Each row has a name. Each question is about the rows just above it.

q38: [-270,    2,   76, -178,   26, -229,  -13, -437,  -19, -362,  124,    5,
   20, -406,  216,   14,  199, -191, -348, -441, -314,  247,  240]
q286: [ 209, -348, -293, -143, -612,   46, -470,  189, -264,  181, -155,  241,
  467,  -11,  368,  315, -844, -107,   78,   81,  162,  442,  499]
q534: [-204, -216, -103, -349,  -82, -247,   28, -272,  -82, -182,  -78, -191,
 -111, -231, -281, -807, -246, -341,  -31, -424,   66, -251, -223]
q843: [ 121, -470, -806,  -74, -545,  120, -471,  443, -280,  367, -127,  276,
  564,   68,  420,  402, -807,  -76,   26,  300, -281,  540,  487]
q779: [ 209, -348, -293, -143, -612,   46, -470,  189, -264,  181, -155,  241,
 -115,  -11,  368,  315, -844, -107,   78,   81,  162,  442,  499]
Shared by q286 and q843: | [-470]
Shared by q779 and q38: | [-348]
Move every entry of [ 443, -280] by +1 step of 1. | [ 444, -279]
Shift each entry of [209] by -1 times 1: | [208]
Which value is in both q843 and q779? | [-470]
Shared by q534 and q38: | [-191]

q371: [ -91,  579, -102,  411, -157,  -43,  206,   72,  559]
q843: [-319, -686,  -51,  126,  163,  -58,  396,  -76,   88]
q682: [-106,  515, -123,  122, -364,   37, -211,  -97, -428]
q188: [ 378,  582,   94, -177, -205,   51, -364,  114,   39]
q779: [ 442,   77,  238,  256, -129,   39,  -63,   72,  279]
q567: [ -91,  579, -102,  411,  161,   56, -198, -162, -528]
q152: [-497,  -28, -286, -393,  119,  -44,   26,  -62,   71]
Move every entry of [-102,  411] by +1 step of 1. | [-101,  412]
Which value is in both q188 and q682? | [-364]
Shift each entry of [-58, 396] by -1 times 1: | [-59, 395]
Which value is in both q779 and q371? | [72]
[-91, 579] with +1 step of 1 on every entry: | [-90, 580]
Shift each entry of [-205,   51, -364,  114] by -1 times 1: | [-206,   50, -365,  113]

q38: [ 600,  595,  520,  209,  594, -207, -777, -545]
q830: [ 719,   64,  746,  -76, -570,  -68, -317,  150]
q188: [-271,   87,  742,  365, -178, -146,   91, -410]
q682: [-738,  335, -817, -700, -622, -308, -537, -636]
q567: [ 216, -828,  521,  154, -292, -623,  -93,  -77]
q371: [  39, -583,  188,  102,  777,  191,  536,  839]
q410: [-407,   -7, -717, -167,  835,  516, -648,  592]
[-648] with -1 step of 1 on every entry: | [-649]
[-738,  335, -817, -700] with -1 step of 1 on every entry: | [-739,  334, -818, -701]

q534: [-139,  -75, -129,  185, -247,  353,  362,  -82, -240]
q371: [-286, -646,  257,  178,   69,  632,   86,  205, -123]
q286: [-272,   82, -371,  409, -615,  713,  858, -246,  -81]
q779: [ -44, -182,  127, -241,  107,   82,  -97,   94,  -24]
q567: [ -50,   81, -361,  189, -437,  185,  527, -255,    2]
q830: [-204,   47, -357,  337, -548,  549,  743, -241,  -56]
q843: [ -19, -460,  461, -161,  496,  -39, -555,  332,  -34]
q38: [-157, -298,   81,  121,  -28,  356,  -96,   70,  -64]
Shift each entry of [178,  69] by +1 times 1: | [179,  70]
Which value is in both q830 and q779? | [-241]
The one value in q534 and q567: | [185]
Shift each entry of [ 81, 121, -28] by +1 times 1: | [ 82, 122, -27]
Shared by q38 and q567: | [81]
Shift each entry of [ 549,  743, -241] by -1 times 1: | [ 548,  742, -242]

q371: [-531,  303, -171,  420,  339,  121, -147,  247, -109, -529]
q682: [ 106,  367, -151,  244,  105,  269, -294,   51, -125, -162]
q534: [ 106, -151, -378,  266,  168, -545,  -81, -127, -546,  -60]
q152: [-545,  -96, -102,  132, -494,   42,  157,  280,  442,   92]
q830: [ 386,   94, -690, -294,  445, -213,  366,  -72, -319,  -37]
Shift each entry of [ 121, -147,  247] by +1 times 1: | [ 122, -146,  248]
[ 168, -545,  -81, -127] with +1 step of 1 on every entry: | [ 169, -544,  -80, -126]
Whose row is [-545,  -96, -102,  132, -494,   42,  157,  280,  442,   92]? | q152
Move every entry of [ 132, -494,   42] by -1 step of 1. | [ 131, -495,   41]
Shared by q534 and q152: | [-545]
Move every entry of [ 244,  105,  269, -294] by +1 step of 1. | [ 245,  106,  270, -293]
Which value is in both q682 and q830? | [-294]

q567: [ -70, -164,  369,  188,   36,  354, -322,   -9,  174,  508, -527]
q682: [ -40, -131,  225,  118,   13,  202,   -3,   -4,   53,  280, -298]
q779: [ 325, -299,  275, -519,  186,   99,  -11,  415,  495, -430,  387]
q534: [-106, -218,   91, -537, -123, -130, -179,  -54,  311,   13,   72]
q830: [ -40, -131,  198,  118,   13,  202,   -3,   -4,   53,  280,  312]
q286: [ 325, -299,  275, -519,  198,   99,  -11,  415,  199, -430,  387]
q38: [ -34, -323, -489,  252,  634, -150,  -16,  232, -322,  -28,  174]
q371: [ 114, -117,  -75,  325, -121,    3, -323, -131, -378, -257,   74]
Move every entry of [ 354, -322,   -9,  174] by +1 step of 1. | [ 355, -321,   -8,  175]
Shared by q286 and q830: | [198]
Shift each entry of [188,  36, 354] by -1 times 1: | [187,  35, 353]
Shared by q371 and q682: | [-131]
Shared by q371 and q38: | [-323]
Move every entry of [-11] by +1 step of 1. | [-10]

q682: [  47,   -4,    9,   -6,  -35,  345,  -18,   31, -147,    4,   40, -123,
  -45,   -8,  -27,  -67,   -3,   10,   -2,   -4,  -41,   -2, -112,   35,
   -7,  -10,    4,  -27,  714,   21,   -9]
q371: [ -38,    6,    2,   11,  -35,   24,    7,  -57, -102,  -14,  -12,   -6,
  -40,    2,  -19,  -72,    0,   25,   -4,  316,  325,  163,   -7,  -87,
  -41,    9,    3,  -10,  103,  -92,   26]
q188: [  53,   -2,   -7,  -73,   10,   96,  -13,   68,   60,   11,   13,  -74,
   28,   13,   14,   16,   -7,   16,  -54, -162, -411,   47,  -99,   75,
   13,  -28,    9,   -1,  204,  184,   -4]
Whose row is [  53,   -2,   -7,  -73,   10,   96,  -13,   68,   60,   11,   13,  -74,
   28,   13,   14,   16,   -7,   16,  -54, -162, -411,   47,  -99,   75,
   13,  -28,    9,   -1,  204,  184,   -4]? | q188
Shift each entry of [2] by +1 times 1: | [3]
[   7,  -57, -102] with +1 step of 1 on every entry: | [   8,  -56, -101]
Shift each entry of [-73,  10] by -1 times 1: | [-74,   9]
Where do [  47,   -4,    9,   -6,  -35,  345,  -18,   31, -147,    4,   40, -123,
  -45,   -8,  -27,  -67,   -3,   10,   -2,   -4,  -41,   -2, -112,   35,
   -7,  -10,    4,  -27,  714,   21,   -9] appear? | q682
Whose row is [ -38,    6,    2,   11,  -35,   24,    7,  -57, -102,  -14,  -12,   -6,
  -40,    2,  -19,  -72,    0,   25,   -4,  316,  325,  163,   -7,  -87,
  -41,    9,    3,  -10,  103,  -92,   26]? | q371

q38: [ 416, -130, -195,  -64,   84, -255,  404,  310,  -74, -243, -158, -178,
   55, -247,  360, -451, -433,  402,  390, -265,  -23, -120,  249, -426,
  -90, -495, -272,  402,  370,  414, -151,  -37, -434,  417, -432, -213,
  364, -220,  401, -276,  -57]
q371: [-297, -220,  -40, -295, -346,  288, -236,  -18, -344,  107, -239, -222,
 -403,  383, -201,  377,  385, -185, -274,  253, -195, -193,   56,  390,
  302,  361,  196, -196, -176, -195,  409, -282,  345, -296,  372,  252,
  -42,  395, -144,  286,  288]
q152: [-265, -298,  197, -223, -503,  584, -246, -133, -358,  437, -248, -291,
 -385,  200, -266,  281,  284, -371, -212,  579, -236, -311,   75,  306,
  148,  351,  142, -258, -289, -360,  383, -237,  290, -254,  288,   88,
  -96,  511, -169,  583,  425]
q779: [ -73,   93,    6,   60,   61, -139,  -96, -334,  124,  -51,  130,  109,
   89, -288, -183, -110, -124, -137,  -78, -150,  -51,   64, -228, -120,
 -345,  -75, -201, -126, -230, -136, -299,   37, -120,  -71, -128, -266,
 -228, -242, -148, -115, -236]
q534: [-434,  154, -364, -123,   51, -202, -358,   -7,   55, -391,  107,  159,
  -23,  473, -158,  482,  471, -145, -472, -251, -101,  151, -318,  499,
  362,  408,  272, -317,  -77, -218,    8, -160,  419, -437,  462,  300,
 -251,  -80,  -78, -224, -207]
q830: [-100,  312,  656,  360,  212,  115, -188, -105,   87,  534,  306,  263,
   59,  -92, -251, -127,  -83, -270,  -65,  194,  487,  360, -215, -216,
 -111,    2,  276, -208, -197, -219, -198,  490, -245,  -98,  -32,  300,
 -266,   11, -203,  199, -100]
q567: [ 625, -297, -458, -162,   17, -232,  637,  535,   -1, -431, -302, -282,
  178, -216,  708, -423, -430,  639,  627, -276, -218, -311,  452, -340,
   18, -545, -383,  640,  654,  633,  -12, -192, -260,  631, -446, -368,
  603, -193,  625, -309,   63]
q188: [-365,  248, -201,  119,  225, -391, -244,   40,  162, -357,  167,  276,
   38,  399,  -81,  458,  459,  -86, -438, -425,  162,  270, -442,  396,
  322,  355,  405, -291,  -56, -160, -167,  143,  386, -376,  452,  393,
 -348, -297, -269, -360, -422]
q843: [ 377, -233, -359, -263,  -57, -121,  393,  -60,  -12, -296, -196, -198,
   22, -299,  228, -207, -236,  388,  375, -204, -382, -258,  300, -123,
 -292, -279, -529,  404,  106,  372,  -55, -318, -120,  387, -284, -517,
  318, -120,  380, -129,   78]
q286: [ -97,  -19,  -73,  -94,  -32,  -40, -112,  -34,  -41,  -66,   -2,  -27,
  -13,  -28,  -74,  -72,  -67,  -99,  -75,  -71, -115,  -32, -126,  -40,
  -21,  -74,  -30,  -99,  -83, -123, -173,  -61,  -66,  -86,  -54,  -47,
 -142, -104, -110,  -43,  -93]
q682: [  84, -225, -203, -274, -201,  118,  104, -126, -126,  -82, -187, -198,
 -128,  -68,    4,   24,    1,   93,  100,   55, -355, -250,  191,   86,
 -109,  -11, -270,  126,  -74,   79,  130, -315,   85,   91,  -33, -278,
  121,  116,  124,  103,  194]
The one value in q779 and q534: | [-78]
[-144] with -1 step of 1 on every entry: | [-145]

